128 stands for zero in the data rows.
The table, row by row:
[ 90 126 118 174  93  96 147 120 148 113 139 149 160 149 125 204  72 108
 206 124  90 168 114 119 172 115 108 100 143 105  66 112 145 145 162 130
 101 137 154 151 115 134  94  47 152 119 130 129]
[117 130 120 149  83 111 109 118 153 151 132 107 134 147 130 211 141 122
 182 113  72  95 161 103 125  84 106 156  99 104 122 112  95 147 103 123
 129 138 157 134 122 112  88 127 135  79 132 113]
[142  92 126 150 105  86 151 141 119 164 154 134 175  98 110 121 155 124
 174 133 124 117  86  97 135 193 191 139  92 126 129 131 128 170 135 143
 113 135 144 120 118 127 157 116 169 121 112  85]
[113 145 107 109 235 172  68 122 127  89  63 137 105 122  92 138  94 122
  92 181 181 107 155 100  48 105  93  88 128 114 134 138 108 115 135 146
 175 115  61  89 137 136  99 190 130 109 153 145]
[141  87 123 166 132 152 160 130 121 160 132 163 200 136  95 161 152 179
 169 118 113 192  95  93 142 161 186 142 128 112 122 126 167 170  94 153
 121 138 142 138 100 154 138 123 180 142 121  85]
[152  59 102 163 145 172 171 140 131 157 108 156 232 159  67 175 148 191
 211  96 113 218  74  57 136 184 204 163 121 103 135 107 154 185  91 192
 109 127 169 135  66 182 129 111 202 169  96  44]
[107 153 104 144 190 123  72 122 154 141 112 135  96  96 111 120  81 128
 114 129 158  91 133 110  86 146  87  87 131 120  84  84  63 171 124 170
 160 100  93 118 148  93 104 227 126 108 128 115]
[135 116 144 183 129 149  99 109  96  93 100 114 126 126 107 141 154 108
 123 168 131 176 144 161 108 136 160 119 149 147 183 132 144  89  83 116
 176 113 128 145 165 116 106  88 132 124 126 138]
[126 145 173 124 137  87 106 109 133 174 166 138 122  74 127 144 111 105
 153 150 115 132 115 120 167 145 159  79 142 107  93  94  78 138 112 118
 114 137 169 142 169  73 117 147 109 126 128  80]
[119  94 164 176  46  46 106 134 130 196 157 126 116  93 170 198 186 140
 214 129  62  81 107  83 185 145 156 112 111 120  98 150  71 141 101 123
  76 146 178 156 137 101 124 100 121  83 120  93]
[152  83 132 166 116 105 145 132 131 162 160 155 162 110 123 138 174 128
 176 126 128 127  97  83 122 213 193 133 102 128 132 134  99 196 115 153
  88 126 153 130 133 134 164 123 163 116 111  85]
[141 142 145 137  76 126 115 137 105 156 147 186 138 134 165 199 176 120
 167  41 101 123 101 127 186  89 168 115 116 141 166 134 125 123 116  96
 103 158 177 127 115 134 137  70 115 102 125 154]
[121 146 150 122 158 130  85 150 104  84  99 187 119 134 138 170 166 133
 116 144 162 111 114 108 111 123 152  74 160 134 156 176 135  93 154 106
 159 135 105  97 157 146 117 115 126 106 175 163]
[142 133 140 123 175 147  66 162  87  66  82 204 119 166 138 155 202 132
 117 135 193 113  80 108 102 115 178  56 179 151 171 200 142  77 145  92
 168 132 109  72 144 165 121  89 131 136 196 160]
[118 114 145 179 142 156  86 104  97  73 107 120 130 103 113 144 143 111
 122 158 144 174 144 146 104 162 160 107 149 145 186 137 149  78 112 127
 187  92 108 151 179 119 114  79 125 146 138 155]
[131 139 151 125 165 140  79 150 104  76  93 194  98 133 140 177 176 126
 123 132 178 108  85  80 112 113 160  60 182 135 175 208 140  78 140  99
 165 136 127 100 149 154 106  92 122 129 188 175]
[104 156 151 127 119 103 108 114 131 182 154 126 114  86 125 162 134 129
 129 144 133 117 141 135 181 123 174  63 137 122  83  73 110 137 121 120
 108 130 174 155 139  69 104 151 104 132 139  83]
[ 96 157 149 135 164 159 122 108 159 183 112 131 144 111 107 218 100 183
 152 136  96 234 104 110 165 100 165  43 161 126  86  64 153  99  81 160
 119 132 177 154 112 113  73 148 126 186 130  80]
[127  93 134 149 143 166 159 159 131 142  99 146 182 160  92 183 127 185
 177 100 120 198  88  76 144 155 169 120 140 129 121 122 146 165 107 174
 114 118 156 145 106 161 127 122 152 148 130  79]
[127 133 160 151  79  90  93 125 112 190 138 170 104 138 190 172 196 123
 188  62 149 100  39 124 178 144 179  54 146 129 124 141  68 139 138  97
 115 144 175 127 112 107 171 100  88  99 135 179]
[117  95 152 205  80 119 111  94 126 130 134 114 140 114 147 171 159 105
 154 127  64 163 148 157 150 147 147 137 112 147 163 103 120 119  94 127
 145 123 159 163 137 129 109  57 121 117  99 156]
[121 140 126 160  93  93 139 100 130 110 122 135 145 123 128 183  90 128
 186 141  76 155 105 120 146 108 121 110 142 124  91 117 151 148 142 133
 117 125 145 133 124 136 104  68 146 130 138 120]
[123 124 134 181 154 161  55 113 101  78  89 136 120 129 112 129 140 115
 101 192 163 150 152 130  93 163 175 114 156 138 186 162 153  81 118 133
 189 107  88 117 172 159 105  71 112 129 159 142]
[143  78 139 157  87 108 143 138 124 159 152 140 167 134 135 178 180 108
 194 108  74 134 128 102 159 131 162 187  97 120 139 142 121 157 111 112
 101 153 171 129 116 160 140  84 165 123  90 103]
[128 126 141 155  34  78 114 159 115 173 156 172 124 131 183 226 222 120
 205  24  62 109  96 101 185  71 177 123 105 137 166 170  90 126 114  95
 106 171 222 139 125 131 111  36 105  87 124 174]
[118 199 155  96 122 142 114 124 123 189 148 175 126  85 172 190 151  97
 115  53 124 164 110 144 198  35 202  50 144 119 153  81 139  82 104  90
 138 149 218 134 146  79 110 131  98 154 128 124]
[135 183 151  90 204 161  63 124 114  88  95 155 121  94 107 162 141 126
  75 184 157 146 169 105 125  90 157  62 181 118 127 134 134  48 106 102
 155 128 127 113 159 114  82 131 141 150 178  92]
[137 118 123 127 123 110 107 133 154 139 137 141 116 123 143 163 119 113
 153 108  87  97 159 128 143 103 106 134 111 107 122 117 111 148 119 121
 123 127 132 140 128 123 122 134 117  99 115 124]
[132 130 134 155  68  79 124 114 124 128 147 126 155 133 150 184 147 109
 179 113  51 124 137 110 166 116 117 152 108 112 109 130 118 154 135 105
  97 170 157 152 134 141 134  63 138  96 119 104]
[133  80 145 199  82 104 122  98 113 159 149  98 129 113 127 167 170  94
 164 107  50 147 158 148 136 136 145 139 107 139 169 123 126  97  78 124
 129 112 172 169 130 119 102  59 121 116  68 151]
[136 147 148 131 146 159  83 137 109 119 108 195 112 145 161 175 178 136
 128  74 158 109  71 108 121 112 158  63 163 166 188 186 142  88 142 104
 150 131 161 100 139 136 147  86 115 111 160 178]
[121 171 145  88 186 155  61 111 107  95  85 155 122  97 116 175 116 122
  91 195 154 138 160 115 115 101 159  52 179 120 129 137 137  52  98 128
 148 144 110 117 166 118  89 151 141 155 174 113]
[ 70 171  81 134 183 111 110  92 168 103 106 144 117 128 113 135  53  87
 135 150 118 116 177 123  80  79  61 127 110 108 101  94 111 181 155 143
 160 124 103 114 136 126  99 174 141  92 115 130]
[133 144 165 156  99 106 100 148 122 182 134 178 106 137 196 185 173 118
 182  70 156 101  66 131 192 138 186  39 132 136 131 148  89 140 137 102
 125 146 178 128 130  96 155  96  94 106 136 161]
[169 137 117 130  93 144 145 162 101 144 125 187 168 129 145 173 185 116
 159  38 151 135  83 127 161 116 197 115 114 131 202 159 138 156 131 122
 132 144 184 115 119 169 167  76 148 133 111 144]
[134  99 144 187  63  95 108 106 103 143 143 105 132 112 159 189 180 108
 169 131  56 163 160 150 159 132 153 152 119 138 152 107 119 117  73 111
 124 131 189 163 143 119 119  72 124 120  84 134]
[118 171 109 105 169 152 109 108 157 169 126 136 120  81 122 151  99 124
 108 131 137 154 162 119 126  71 138 104 134 115 117  67 114 110  98 128
 147 125 148 113 130  97 100 190 125 160 126  91]
[131 135 159 146  37 109 116 167 101 155 140 193 131 124 176 204 195 116
 198  39 104 129  86 137 187  80 162  94 131 142 158 158 110 117 120  92
 120 158 186 127 124 135 130  57  89 109 116 154]
[109 110 126 160 115  94 140 105 132 116 125 140 142 150 122 193 117 136
 174 147  83 175 101 106 157 110 104 105 136 133  86 100 146 141 142 132
 103 144 154 153 116 142 100  59 142 112 142 128]
[151 116 164 145  58  99 128 157 117 153 141 130 121 130 168 199 163 140
 177  80  70 110 111 118 170 105 145 134 137 115 146 148  97 121 136 104
 121 162 179 138 127 143 132  70 118 115 116 146]
[120 130 152 153  74  85  90 121 105 173 144 202 122  98 181 179 191 118
 163  64 140  89  51 126 174 133 184  48 132 134 132 119  86 137 127 111
 123 152 177 122 129 100 168  95  74  91 153 158]
[115 156 123 125 147 158  96 123 128 141  98 170  90 140 162 144 157  97
 141  62 167 129  97 132 131  96 122  80 127 143 154 129 135 141 139 121
 152 101 155 114 119 126 147 153 119 111 134 170]
[131 104  78 171  71  87 168 112 124 104 168 161 224 122 110 160 106  82
 196 134  95 156 122  86 145 130 169 208  95  70 124 147 146 228 167 130
  81 162 155 104 107 176 170  40 226 112  73  86]
[112 117 171 160 129  91 106 109 135 192 127 129 141 111 123 186 125 175
 181 165 122 143  53  88 143 187 157  60 144 134  59 104  77 157 108 150
 111  98 157 149 137  94 132 123 130 132 159 110]
[124 133 112 132 153 133  93 114 158 134  95 134  98 124 110 149 108 121
 145 118  96 102 175 115  99  73  80 135 108 118 121  86  98 144 106 161
 141 132 143 127 108 120  83 192 147 112 100 133]
[105 141 148 137 127  98 114 113 155 188 152 136 124  85 122 156 123 112
 146 161 128 111 117 106 169 128 167  81 122 118  78  93  93 130  95 128
 116 129 168 144 145  80 124 145 106 121 136  88]
[132 118 167 166 172  96  35 114  93 106 109 148 118  99 132 155 155 154
 141 213 186  81  91  74  96 200 161  53 158 135  98 171  88 103 134 141
 126 127  81 113 162 146 127 120 148 107 202 115]
[131 139 136 126 138 146 154 118 143 178 160 156 180  57 134 153 141  97
 127 133 113 170 146 109 168 104 208 133 121  99 133  81 134 116  92 136
 115 162 205 135 120 122 141 139 165 171  77  50]
[130 167 123 109 227 157  55 127 107  81  73 152 113 121  87 116 119 133
  85 185 172 104 150  92  61 112 104  89 162 113 140 146 136 111 137 130
 175 107  53  85 154 154  94 180 144 113 165 122]
[122 102 153 194 170 173  72 102  68  44  78 144 109 112  89 142 146 120
 102 188 159 158 150 134  69 151 174  90 173 156 190 166 163  57  89 131
 196 102  69 131 177 158 100  83 123 141 151 153]
[ 93 109 165 169 132 123 107 107 151 190 110 129 133 131 115 190 129 197
 186 139 124 151  46  89 161 176 143  56 145 128  53  84 121 141  99 156
 114 126 157 158 130 105 114 134 114 134 162  89]
[122  99 151 163  88  64  92 119 136 184 153 131  96 112 126 153 140 126
 167 142 120  80 118 114 164 174 159 103 122 121  87 145  85 146 121 127
 103 122 159 150 135  80 130  95 122  92 141  96]
[121 174 146  93 189 136  79 115 126 130 106 141 121  93 123 176 120 105
  80 185 165 143 149 121 130  79 167  73 178 119 126 105 150  68 118  97
 136 127 140 116 166 117  98 162 124 171 153  70]
[ 96 129 139 152 173  82  59  99 148 191 149 139  81  81  96 142 100 122
 163 151 148  84  88 106  98 182 116  80 120 108  58  63  33 177 140 164
 131  97 119 109 149  72 128 209 109  74 146 121]
[184  56 130 199 112 146 173 118  93 135 153 147 188 107 100 139 179  96
 148 103  98 199 139 129 121 203 223 190  86 130 197 117 169 177  70 157
 153 127 144 147 126 141 148  79 193 147  40 109]
[109 193 135 111 117 150 109 128 127 173 131 173 123  90 173 196 163 101
 129  65 135 152  94 149 195  65 185  58 151 128 157 104 130  89 116  83
 133 135 221 122 123 106 127 102  98 141 130 122]
[111 104 160 170 128  97  97 127 149 187 127 128 133 114 120 176 137 163
 162 160 118 138  71 100 150 180 144  75 145 127  61  86  75 149 103 158
 113 107 161 144 135 101 118 125 117 115 159  94]
[137 158 113 108 201 159  62 110 118  75  66 148 108 134 100 139 104 131
  81 172 190 115 139 100  68 106 115 114 155 120 119 150 124 112 133 155
 178 119  79 100 143 134  92 182 145 122 176 124]
[144 104 157 153  89  92  86 125 106 117 117 133 139 114 133 195 181 132
 170 154  79  96 150  91 141 129 128 134 145 112 133 170 117 103 119 101
 105 147 153 142 133 158 102  74 151 104 152 125]
[150 109 170 146 159  85  49 125 116 132 111 157 110  89 126 142 148 155
 149 208 161  59  71  94 112 197 158  48 151 129  82 152  77 135 128 118
 130 112 100 113 181 114 125 130 124  94 195 119]
[111 124 110 154  88 103 149 115 130  98 161 156 164 117 140 161 118  92
 188 134  85 135 117  97 138 130 130 161 115 113 116 152 137 176 147 121
  94 134 144 122 119 137 140  81 182 113  93 123]
[136  93 159 155  59  71 111 116 118 178 163 114 132  96 154 182 170 128
 206 130  54  96 129 116 189 150 152 125 105 130 109 110  70 139 115 133
  82 135 181 152 136 108 127  89 115  93 131 111]
[113 128 137 162 124 154 121  94 119 150 148 113 143  95 117 136 130  90
 110 128 103 174 143 177 147 123 173 108 131 138 159  91 143  97  86 133
 154 121 146 146 150  99 124 105 108 140  94 118]
[150  84 116 151  79 111 135 140 136 142 143 145 174 129 122 166 183 130
 196  96  98 125 131 103 169 143 152 171 104 115 139 153 120 151 110 128
  96 143 169 138 118 156 137  86 167 102 103  97]
[125  74 122 160 151 171 155 139 112 154  76 156 206 170  86 192 128 196
 196 107 118 209  71  75 143 185 182 128 127 135 107 121 172 154  89 169
 115 143 172 150  86 155 122 110 182 167 108  59]
[156 128 157 139 107 109  83 139 101 115 123 119 111 119 121 179 182 133
 157 140  88 111 141  91 148 117 137 128 137 127 124 159 121 112 101 114
 112 147 144 125 146 143 101  84 158  98 146 114]
[148  93 150 195  51 115 130 104 111 149 142 125 132 123 157 175 160 111
 190 111  68 143 150 143 161 126 148 156 118 134 153 137 107 122  92 111
 130 129 179 157 132 125 107  63 116 115  89 118]
[120 122 144 183  82 153 117 129  76 138 122 165 120 146 174 176 179 107
 148  46 108 160  95 172 155 128 177  86 133 156 195 123 157 132  99 105
 162 118 179 155 123 135 142  67  86 139  96 188]
[114 133 130 145 142 117  88 115 141 169 136 138  98 120 117 132 111 127
 159 169 153  92 108 104  95 143 123  80 116 119  80 114  61 174 125 153
 154 106 122 133 135  95 129 199 114 108 151 105]
[130  97 166 158  76  64 103 121 128 180 156 129 111  96 149 162 156 125
 183 148  88 102 117 102 167 156 147  94 106 116  94 108  75 153  94 128
  97 138 166 138 138  96 136 106 116  97 145 119]
[131  84 112 151 102 109 178 112 136 125 149 159 171 122 120 149 137 114
 177 128 121 151 139 115 125 152 164 176 106 110 126 153 147 200 153 131
 124 135 153 107 115 157 138  73 184 129  87 102]
[ 99 150 141 169 110 103 143  95 135 121 131 142 146 133 124 197  71 131
 190 152  81 170 122 104 152 111 122  88 143 121  75 109 149 167 158 147
 119 146 162 140 113 135  91  72 138 113 152 109]
[132  58 176 192  30  27 102 137 118 200 176 118 143 105 163 208 185 143
 225 145  56  70  98  99 186 168 163 131 114 118  84 132  49 165 101 121
  78 161 204 156 156  92 134  80 120  67 139 102]
[148 115 147 159  68 108 115 146  93 147 134 158 133 131 172 179 182 123
 203  76  95 115  98 124 170 103 152 118 125 118 150 148 102 128 114 102
 106 162 191 146 122 135 135  76 115  80 118 153]
[150 115 158 127 104  85  66 144 111 113 129 149 127 128 150 196 178 132
 150 150  86 103 130  80 143 116 158 122 136 115 128 171 100 113 108 102
 106 167 143 127 149 133  97  65 130 101 155 115]
[ 92 129 115 150 208 161 118 104 153 152  74 134 118 162  86 182  79 198
 148 117 129 196  99  79  97 130 114  81 146 149  83  75 146 129 101 184
 147 106 137 153  92 128  78 184 141 150 132 112]
[137 136  83 126 190 184 131 130 126 116 115 146 152 143  92 110  98 120
 133 122 135 128 151 106  71 136 133 163  97  90 158 108 141 182 128 169
 150 117  95  97 117 141 135 214 192 119  66 114]
[127  85 116 168 143 163 173 145 136 157 127 169 201 159  82 178 149 164
 157  99 110 201 100  93 139 176 180 141 136 120 144 121 155 164  96 168
 118 138 160 140  82 171 118 110 181 153 106  68]
[143  88 105 166 130 147 138 135 120 149 109 153 186 145 108 154 136 177
 173 118 122 183  88  74 120 162 170 139 135 122 125 133 155 166  97 168
 114 145 153 125  97 151 124 110 173 148 119  90]
[131 150 127 124 155 163  61 153  95  77  80 201 113 148 154 171 190 133
 112 139 182 102  83 108 138 108 158  40 174 154 189 203 146  83 136  96
 163 143 113  66 150 136 109  97 120 104 193 164]
[136 120 127 142 120 146 158 131 126 150 144 161 168 118 130 141 141 120
 128 130 121 171 131  93 140 118 180 151 112  95 130 100 139 156 103 135
 113 133 162 114 131 143 144 132 187 171  79  82]
[139  90  89 165  80  97 178 115 139 118 172 197 208 112 135 145 138  98
 205 108  91 148 123  88 138 143 154 186  81  98 102 134 137 204 159 137
  96 168 159 123 110 166 145  47 220 123  74  89]
[109 121 147 174  51  49 123 106 140 118 164 144 148 107 168 202 134  88
 205 124  48 114 147 125 196  88 111 152 109  97  94 147 131 157 139 106
  79 169 171 152 146 127 102  26 162  72 120 127]
[ 93 158 125 163  79  86 135 109 116 109 149 180 131 135 172 190 120  79
 185  90  90 125  99 151 170  80 123  93 140 145 118 146 115 156 190  97
 123 160 166 119 129 142 118  32 126  88 121 169]
[172  63 125 160  61 105 146 152 117 149 148 156 199 120 126 160 180 139
 194 100  87 144 128  69 165 150 195 207  92  99 149 144 132 183 109 140
  98 170 200 129 114 172 143  74 188 123  79  73]
[127  75 142 180 143 161 157 132 122 174  98 161 194 164  80 198 141 211
 191 108 103 216  64  57 135 158 188 113 121 127 116  89 180 167  84 180
 111 131 160 162  65 169 112 119 192 160 128  81]
[143  96 112 158  89  96 174 124 126  99 145 174 191 125 133 138 146 109
 181 112  88 143 118 103 146 153 146 177  93  92 115 134 150 203 156 141
 102 163 149 118 118 164 146  56 194 121  83 106]
[ 98 201 158 125 110  79 125  76 161 144 172 158 124  84 159 202  68  76
 142 131  95 166 158 138 198  54 149  70 151  93  85  66 136 112 122 112
 113 163 183 139 145 105  93 105 125 144 108  94]
[128 103 144 189 140 164  93  79  91  86  94 128 123 120 109 146 135 115
 125 172 122 174 144 162  83 149 158  97 147 158 181 137 166 100  73 119
 178  80 107 143 146 121 113  77 130 146 117 158]
[143 126 161 151  53 110 116 153 122 153 142 166 126 129 176 200 194 125
 180  61  88 115 127 122 158  95 168 128 125 123 158 150 121 108 110  92
 103 155 203 143 119 140 138  43 118  98 136 138]
[ 75 140 127 186 103  85 137  81 162 120 133 153 166 140 146 213  74 144
 206 143  75 187  78  99 159 111 108  81 145 116  45 105 154 153 146 153
  89 148 157 159 110 127  87  50 148 118 115 125]
Every row adds up 2 patterns from a hidden set, each pattern the same size and each with its own weight. Each row also carries a little noise. Patterns are numbered 0, 1, 2 and so on, in the order they first appear below.
Rows drawn again from the table, each followed by the numbers of its patterns, largest weight first:
[125  74 122 160 151 171 155 139 112 154  76 156 206 170  86 192 128 196
 196 107 118 209  71  75 143 185 182 128 127 135 107 121 172 154  89 169
 115 143 172 150  86 155 122 110 182 167 108  59] 0 1
[112 117 171 160 129  91 106 109 135 192 127 129 141 111 123 186 125 175
 181 165 122 143  53  88 143 187 157  60 144 134  59 104  77 157 108 150
 111  98 157 149 137  94 132 123 130 132 159 110] 2 0
[156 128 157 139 107 109  83 139 101 115 123 119 111 119 121 179 182 133
 157 140  88 111 141  91 148 117 137 128 137 127 124 159 121 112 101 114
 112 147 144 125 146 143 101  84 158  98 146 114] 3 4
[136  93 159 155  59  71 111 116 118 178 163 114 132  96 154 182 170 128
 206 130  54  96 129 116 189 150 152 125 105 130 109 110  70 139 115 133
  82 135 181 152 136 108 127  89 115  93 131 111] 3 2
[123 124 134 181 154 161  55 113 101  78  89 136 120 129 112 129 140 115
 101 192 163 150 152 130  93 163 175 114 156 138 186 162 153  81 118 133
 189 107  88 117 172 159 105  71 112 129 159 142] 4 5
[122 102 153 194 170 173  72 102  68  44  78 144 109 112  89 142 146 120
 102 188 159 158 150 134  69 151 174  90 173 156 190 166 163  57  89 131
 196 102  69 131 177 158 100  83 123 141 151 153] 4 5
[141 142 145 137  76 126 115 137 105 156 147 186 138 134 165 199 176 120
 167  41 101 123 101 127 186  89 168 115 116 141 166 134 125 123 116  96
 103 158 177 127 115 134 137  70 115 102 125 154] 6 3
[121 174 146  93 189 136  79 115 126 130 106 141 121  93 123 176 120 105
  80 185 165 143 149 121 130  79 167  73 178 119 126 105 150  68 118  97
 136 127 140 116 166 117  98 162 124 171 153  70] 7 4
[132 130 134 155  68  79 124 114 124 128 147 126 155 133 150 184 147 109
 179 113  51 124 137 110 166 116 117 152 108 112 109 130 118 154 135 105
  97 170 157 152 134 141 134  63 138  96 119 104] 3 8
[ 90 126 118 174  93  96 147 120 148 113 139 149 160 149 125 204  72 108
 206 124  90 168 114 119 172 115 108 100 143 105  66 112 145 145 162 130
 101 137 154 151 115 134  94  47 152 119 130 129] 8 0
[150 109 170 146 159  85  49 125 116 132 111 157 110  89 126 142 148 155
 149 208 161  59  71  94 112 197 158  48 151 129  82 152  77 135 128 118
 130 112 100 113 181 114 125 130 124  94 195 119] 2 4
[105 141 148 137 127  98 114 113 155 188 152 136 124  85 122 156 123 112
 146 161 128 111 117 106 169 128 167  81 122 118  78  93  93 130  95 128
 116 129 168 144 145  80 124 145 106 121 136  88] 2 7
[117  95 152 205  80 119 111  94 126 130 134 114 140 114 147 171 159 105
 154 127  64 163 148 157 150 147 147 137 112 147 163 103 120 119  94 127
 145 123 159 163 137 129 109  57 121 117  99 156] 5 3
[121 171 145  88 186 155  61 111 107  95  85 155 122  97 116 175 116 122
  91 195 154 138 160 115 115 101 159  52 179 120 129 137 137  52  98 128
 148 144 110 117 166 118  89 151 141 155 174 113] 4 7
[ 99 150 141 169 110 103 143  95 135 121 131 142 146 133 124 197  71 131
 190 152  81 170 122 104 152 111 122  88 143 121  75 109 149 167 158 147
 119 146 162 140 113 135  91  72 138 113 152 109] 8 0
[143  96 112 158  89  96 174 124 126  99 145 174 191 125 133 138 146 109
 181 112  88 143 118 103 146 153 146 177  93  92 115 134 150 203 156 141
 102 163 149 118 118 164 146  56 194 121  83 106] 1 8
[113 128 137 162 124 154 121  94 119 150 148 113 143  95 117 136 130  90
 110 128 103 174 143 177 147 123 173 108 131 138 159  91 143  97  86 133
 154 121 146 146 150  99 124 105 108 140  94 118] 5 7
[135 116 144 183 129 149  99 109  96  93 100 114 126 126 107 141 154 108
 123 168 131 176 144 161 108 136 160 119 149 147 183 132 144  89  83 116
 176 113 128 145 165 116 106  88 132 124 126 138] 5 4
[127  85 116 168 143 163 173 145 136 157 127 169 201 159  82 178 149 164
 157  99 110 201 100  93 139 176 180 141 136 120 144 121 155 164  96 168
 118 138 160 140  82 171 118 110 181 153 106  68] 1 0
[150  84 116 151  79 111 135 140 136 142 143 145 174 129 122 166 183 130
 196  96  98 125 131 103 169 143 152 171 104 115 139 153 120 151 110 128
  96 143 169 138 118 156 137  86 167 102 103  97] 3 1
[122  99 151 163  88  64  92 119 136 184 153 131  96 112 126 153 140 126
 167 142 120  80 118 114 164 174 159 103 122 121  87 145  85 146 121 127
 103 122 159 150 135  80 130  95 122  92 141  96] 2 3
[128 103 144 189 140 164  93  79  91  86  94 128 123 120 109 146 135 115
 125 172 122 174 144 162  83 149 158  97 147 158 181 137 166 100  73 119
 178  80 107 143 146 121 113  77 130 146 117 158] 5 4
[131  84 112 151 102 109 178 112 136 125 149 159 171 122 120 149 137 114
 177 128 121 151 139 115 125 152 164 176 106 110 126 153 147 200 153 131
 124 135 153 107 115 157 138  73 184 129  87 102] 1 8
[109 193 135 111 117 150 109 128 127 173 131 173 123  90 173 196 163 101
 129  65 135 152  94 149 195  65 185  58 151 128 157 104 130  89 116  83
 133 135 221 122 123 106 127 102  98 141 130 122] 6 7
[132  58 176 192  30  27 102 137 118 200 176 118 143 105 163 208 185 143
 225 145  56  70  98  99 186 168 163 131 114 118  84 132  49 165 101 121
  78 161 204 156 156  92 134  80 120  67 139 102] 3 2
[109 121 147 174  51  49 123 106 140 118 164 144 148 107 168 202 134  88
 205 124  48 114 147 125 196  88 111 152 109  97  94 147 131 157 139 106
  79 169 171 152 146 127 102  26 162  72 120 127] 8 3
[152  83 132 166 116 105 145 132 131 162 160 155 162 110 123 138 174 128
 176 126 128 127  97  83 122 213 193 133 102 128 132 134  99 196 115 153
  88 126 153 130 133 134 164 123 163 116 111  85] 1 2
[127  93 134 149 143 166 159 159 131 142  99 146 182 160  92 183 127 185
 177 100 120 198  88  76 144 155 169 120 140 129 121 122 146 165 107 174
 114 118 156 145 106 161 127 122 152 148 130  79] 0 1
[148 115 147 159  68 108 115 146  93 147 134 158 133 131 172 179 182 123
 203  76  95 115  98 124 170 103 152 118 125 118 150 148 102 128 114 102
 106 162 191 146 122 135 135  76 115  80 118 153] 3 6
[ 93 158 125 163  79  86 135 109 116 109 149 180 131 135 172 190 120  79
 185  90  90 125  99 151 170  80 123  93 140 145 118 146 115 156 190  97
 123 160 166 119 129 142 118  32 126  88 121 169] 8 6
[118 199 155  96 122 142 114 124 123 189 148 175 126  85 172 190 151  97
 115  53 124 164 110 144 198  35 202  50 144 119 153  81 139  82 104  90
 138 149 218 134 146  79 110 131  98 154 128 124] 7 6
[120 130 152 153  74  85  90 121 105 173 144 202 122  98 181 179 191 118
 163  64 140  89  51 126 174 133 184  48 132 134 132 119  86 137 127 111
 123 152 177 122 129 100 168  95  74  91 153 158] 6 2
[118 171 109 105 169 152 109 108 157 169 126 136 120  81 122 151  99 124
 108 131 137 154 162 119 126  71 138 104 134 115 117  67 114 110  98 128
 147 125 148 113 130  97 100 190 125 160 126  91] 7 9
[130  97 166 158  76  64 103 121 128 180 156 129 111  96 149 162 156 125
 183 148  88 102 117 102 167 156 147  94 106 116  94 108  75 153  94 128
  97 138 166 138 138  96 136 106 116  97 145 119] 2 3
[137 118 123 127 123 110 107 133 154 139 137 141 116 123 143 163 119 113
 153 108  87  97 159 128 143 103 106 134 111 107 122 117 111 148 119 121
 123 127 132 140 128 123 122 134 117  99 115 124] 3 9
[131 135 159 146  37 109 116 167 101 155 140 193 131 124 176 204 195 116
 198  39 104 129  86 137 187  80 162  94 131 142 158 158 110 117 120  92
 120 158 186 127 124 135 130  57  89 109 116 154] 6 3
[133  80 145 199  82 104 122  98 113 159 149  98 129 113 127 167 170  94
 164 107  50 147 158 148 136 136 145 139 107 139 169 123 126  97  78 124
 129 112 172 169 130 119 102  59 121 116  68 151] 5 3
[127  75 142 180 143 161 157 132 122 174  98 161 194 164  80 198 141 211
 191 108 103 216  64  57 135 158 188 113 121 127 116  89 180 167  84 180
 111 131 160 162  65 169 112 119 192 160 128  81] 0 1
[151 116 164 145  58  99 128 157 117 153 141 130 121 130 168 199 163 140
 177  80  70 110 111 118 170 105 145 134 137 115 146 148  97 121 136 104
 121 162 179 138 127 143 132  70 118 115 116 146] 3 6
[152  59 102 163 145 172 171 140 131 157 108 156 232 159  67 175 148 191
 211  96 113 218  74  57 136 184 204 163 121 103 135 107 154 185  91 192
 109 127 169 135  66 182 129 111 202 169  96  44] 1 0
[ 96 157 149 135 164 159 122 108 159 183 112 131 144 111 107 218 100 183
 152 136  96 234 104 110 165 100 165  43 161 126  86  64 153  99  81 160
 119 132 177 154 112 113  73 148 126 186 130  80] 0 7
[131 150 127 124 155 163  61 153  95  77  80 201 113 148 154 171 190 133
 112 139 182 102  83 108 138 108 158  40 174 154 189 203 146  83 136  96
 163 143 113  66 150 136 109  97 120 104 193 164] 4 6
[150 115 158 127 104  85  66 144 111 113 129 149 127 128 150 196 178 132
 150 150  86 103 130  80 143 116 158 122 136 115 128 171 100 113 108 102
 106 167 143 127 149 133  97  65 130 101 155 115] 3 4
[142 133 140 123 175 147  66 162  87  66  82 204 119 166 138 155 202 132
 117 135 193 113  80 108 102 115 178  56 179 151 171 200 142  77 145  92
 168 132 109  72 144 165 121  89 131 136 196 160] 4 6
[109 110 126 160 115  94 140 105 132 116 125 140 142 150 122 193 117 136
 174 147  83 175 101 106 157 110 104 105 136 133  86 100 146 141 142 132
 103 144 154 153 116 142 100  59 142 112 142 128] 8 0
[172  63 125 160  61 105 146 152 117 149 148 156 199 120 126 160 180 139
 194 100  87 144 128  69 165 150 195 207  92  99 149 144 132 183 109 140
  98 170 200 129 114 172 143  74 188 123  79  73] 1 3
[143  78 139 157  87 108 143 138 124 159 152 140 167 134 135 178 180 108
 194 108  74 134 128 102 159 131 162 187  97 120 139 142 121 157 111 112
 101 153 171 129 116 160 140  84 165 123  90 103] 3 1
[ 96 129 139 152 173  82  59  99 148 191 149 139  81  81  96 142 100 122
 163 151 148  84  88 106  98 182 116  80 120 108  58  63  33 177 140 164
 131  97 119 109 149  72 128 209 109  74 146 121] 2 9
[144 104 157 153  89  92  86 125 106 117 117 133 139 114 133 195 181 132
 170 154  79  96 150  91 141 129 128 134 145 112 133 170 117 103 119 101
 105 147 153 142 133 158 102  74 151 104 152 125] 3 4
[148  93 150 195  51 115 130 104 111 149 142 125 132 123 157 175 160 111
 190 111  68 143 150 143 161 126 148 156 118 134 153 137 107 122  92 111
 130 129 179 157 132 125 107  63 116 115  89 118] 3 5
